Where one turn sends some rows of the set: a few examples, then the rows asked
k_410: [ -4  -4   3  -3  -2   7  15 -14   3 -10  -4   1   1 -10   3   9  -4  10
  -2   5   3 -12 -13 -18  -2  13  -6 -12  -8  -7  10   7   8  -3   2]
k_110: [ 12 -14   1  16   5  31   4  -6   5 -11 -10   2  -5  -6   5  13  -2  16
  -9  20   4 -17   4  -8   0  25   5   3  -6  10   6   4   0   0  -5]
k_849: [  3  -9   3  10  -2   2  -2  -5  16 -10 -11   8 -11   4  10 -10 -21  16
   6   7   2   5   3  -4   1  17 -12  14  -5   8  11  -2 -10   4 -13]
k_277: [ -7  -2  -2  -3  -2  15   9  21 -12 -12  -6  14  -1   1   9  -3  -4  25
  -4  20   7   7   5  -9  -4  -1   4  -8  -9   3   0   6 -19   5 -15]
k_554: [ 13 -15  -2  15   9  32   4  -8   2 -13  -8   1  -2  -7   1   9   0  17
  -8  19   4 -17   4  -5   2  21   6   2  -4   8   5   5   0  -2  -8]
k_143: [ -3 -10  -3   0  -5  14 -12  14  -5  -1 -21   6  -5  -1  22  -4   2  10
   2   3  18  -5   3  -2   0   0  13 -15  -5  -2  14  -8   6   4 -17]
k_472: [ -7  -9  -2   2  -3  13 -13  10  -5   0 -21   5  -4   3  20  -2   4   9
   1   1  21   1   4  -2   0   3   9 -15 -11   0  14  -9   3   6 -20]
k_880: [-10 -11 -12  12  -1  13  11  12  -9   1  -2   5   1  -5   8   7  -8  -5
  -8  15  -6 -12  -2  -8  -6  27   1  -7   2  -4  11  -3  -5  24 -12]
k_613: [ -3 -12  -2  -1  -6  12 -13  12  -6   4 -20   6  -4   0  20  -6   4   6
   1   5  18  -3   2   0   0   1  11 -14 -10   1  14  -7   4   3 -18]
k_387: [  8   4   9 -12   3   2 -11   6   4 -13  -7  17  -1  -8   5  -2  -8  12
 -11  -4  16  -6   1 -12  -7  24  -4   5  -7  12  19  13   0  18  -6]
k_907: [  8  -2   4 -13   2   3 -11   5   3 -13  -5  17   0 -10   5  -3  -5  14
 -14  -3  15  -6  -4 -11  -8  23  -6   3  -6  13  20  14   0  18  -4]
k_10: [  1 -13   4   4   1   3   0  -5  12 -12  -6   8 -13   6  10 -12 -17  14
   6   5   2   4   5   3   0  20  -9  15 -10   8  12  -4 -10   3 -12]
k_137: [ -9 -11 -12  12  -1  13  10   8 -11  -2  -4   4   3  -9   8  11  -8  -4
  -8  18  -5  -8  -1 -11  -8  29   0  -3   4  -2  13   0  -9  21 -13]
k_88: [  0 -16   1   5  -1   4  -2  -9  11 -12  -3   8  -9   7  11 -14 -19  17
   4   7  -1   1   3   0  -1  22 -10  13  -9   8  11  -7  -7   3 -16]
k_451: [ 13 -16   0  13   8  33   3  -7   1 -13 -10   3  -5  -7   5  12   1  16
  -7  18   4 -20   1  -6   0  24   3   4  -7   8   6   6  -1  -2  -5]
k_342: [ -2 -20  -2  10  -6   9 -11  -1   6  -7 -11   7  10 -11  -7   4  13  -3
   1  22   0 -10  -6   0   6  -2  -3  -5  -8   3   8   7  -9  15 -13]
k_349: [ -3 -21  -1   6  -7   8  -8  -3   3  -8 -12   9  10 -11  -6   4  11  -4
   1  23   2 -12  -7   1   5  -2  -4  -5  -8  -1   8   7  -9  16 -14]
k_340: [ -4  -7   1  -4  -3   5  19 -14   5  -9  -5  -3   0  -7   2   9  -4   9
  -2   6   3  -9 -13 -18  -2  11  -7 -13  -7  -5  12   7   9   0   1]
k_53: [  8   0   7 -10   2   5  -8   8   5 -15  -9  20  -4 -10   9  -4  -8  10
 -12  -5  13  -9  -2 -11  -9  20  -8   5  -5  11  16  16  -3  20  -1]
k_987: [  3 -12  -1   6  -1   2  -3  -7  14 -15  -8  11 -10   6  10 -14 -21  12
   6   8   0  -2   3  -2  -2  18  -8  16  -7   5  13  -8  -7   3 -11]
k_711: [ 11   3   9  -8  -1   4 -10   7   5 -15  -7  15  -4 -12   6  -1 -11  10
 -14  -5  15  -4   1 -13  -9  20  -6   5  -5   7  20  13  -5  16  -8]
k_438: [ -7  -3   2  -2  -1   8  15 -12   1  -9  -6  -2   2 -11   2   9  -2   9
  -6   3   2  -9 -12 -16  -3  13  -6 -12  -5  -8  10  10  10  -3   0]
k_573: [ -2  -5   4  -3  -3   6  14 -13   4 -10  -5  -2  -1  -9   0  12  -4   8
  -5   4   3  -9 -11 -18  -2  10  -5 -12  -9  -6  13   9   8  -3   3]
k_731: [-10 -11 -11  12  -2  12   9  12 -12   0  -4   6   0  -9  10  10  -5  -5
  -5  17  -7 -12  -4  -8  -6  27   1  -4   4  -3  12  -2  -8  21 -13]
k_215: [ -7  -7  -3  -7  -3  13  11  20 -14  -9  -5  20   0   7   9  -3  -1  21
  -7  24   8   6   3  -8  -3   5   6  -7  -6   4   4   4 -19   4 -13]
k_947: [ 14 -15   2  17   6  30   2  -6   4 -13  -8   1  -4  -6   7  10   2  16
 -13  20   5 -19   4  -5   0  24   6   4  -6   9   6   6   1   0  -6]
k_495: [-13  -8 -10  11  -3  13  10  12  -9   0  -4   5   0  -9   7  10  -7  -5
  -7  17  -7 -11  -3 -10  -7  25   1  -8   0  -4  12  -2  -9  22 -13]
k_117: [ -8  -7  -3  -5  -3  12  11  17 -12 -11  -7  19  -1   8  11  -1   0  23
  -7  21   7   2   3 -10  -6  -1   4  -5  -5   1   3   6 -19   3 -14]
k_190: [ -7  -4  -4  -6  -3  12   9  21 -11 -12  -2  17   1   7  10   1  -1  24
  -5  18   9   8   3  -6  -2   3   6  -7  -7   6   2   6 -20   4 -13]
k_261: [  8   1   6 -13   1   5  -9   4   5 -14  -9  19  -2  -7   8  -4  -6   9
 -12  -4  15  -6  -2 -12  -8  25  -9   2  -9  12  18  14  -1  16  -2]
k_824: [ -6 -10  -5  -9  -4  14  12  18 -13 -10   0  16   3   7   9  -1  -2  26
  -9  19   7   5   1  -7  -5   2   3  -7  -6   6   5   5 -19   4 -16]
k_274: [ -3 -21   0   9  -7   6 -10  -6   4  -8 -11   5  12 -13  -4   5   9  -4
   0  20   1 -10  -6   2   6  -1  -4  -5  -5   0   7   9  -6  16 -14]
k_665: [ -5 -13  -3   2  -7  13 -15  11  -7   1 -19   5  -1   2  20  -5   4  11
   0   5  18  -3   1  -1   1   4   9 -14  -7   1  16  -9   9   3 -19]
k_580: [ -3 -20  -1   8  -5   7  -8   0   5 -10 -11   5  12 -11  -5   2  15  -1
  -1  22   1 -11  -7   1   4  -2  -5  -3 -10   3   9   8  -8  16 -14]
k_159: [  7 -12   0   7   0   5  -1  -8  15 -12  -6  11 -10   7  12 -14 -17  15
   3   8   0   1   2   1   0  21  -9  13 -10   8  12  -8 -10   1 -11]
k_954: [ -5 -10  -3   5  -1  12 -15  14  -5   2 -21   2  -7   0  15  -3  -1   9
   1   2  21   1   4  -5  -1   1  11 -16  -8  -5  12  -6   2   3 -15]

k_580 moves to k_340
k_117 moves to k_987
k_261 moves to k_215
Where do these go?
k_573 moves to k_495
k_387 moves to k_190
k_554 moves to k_274
k_954 moves to k_711
k_665 moves to k_907
k_451 moves to k_349

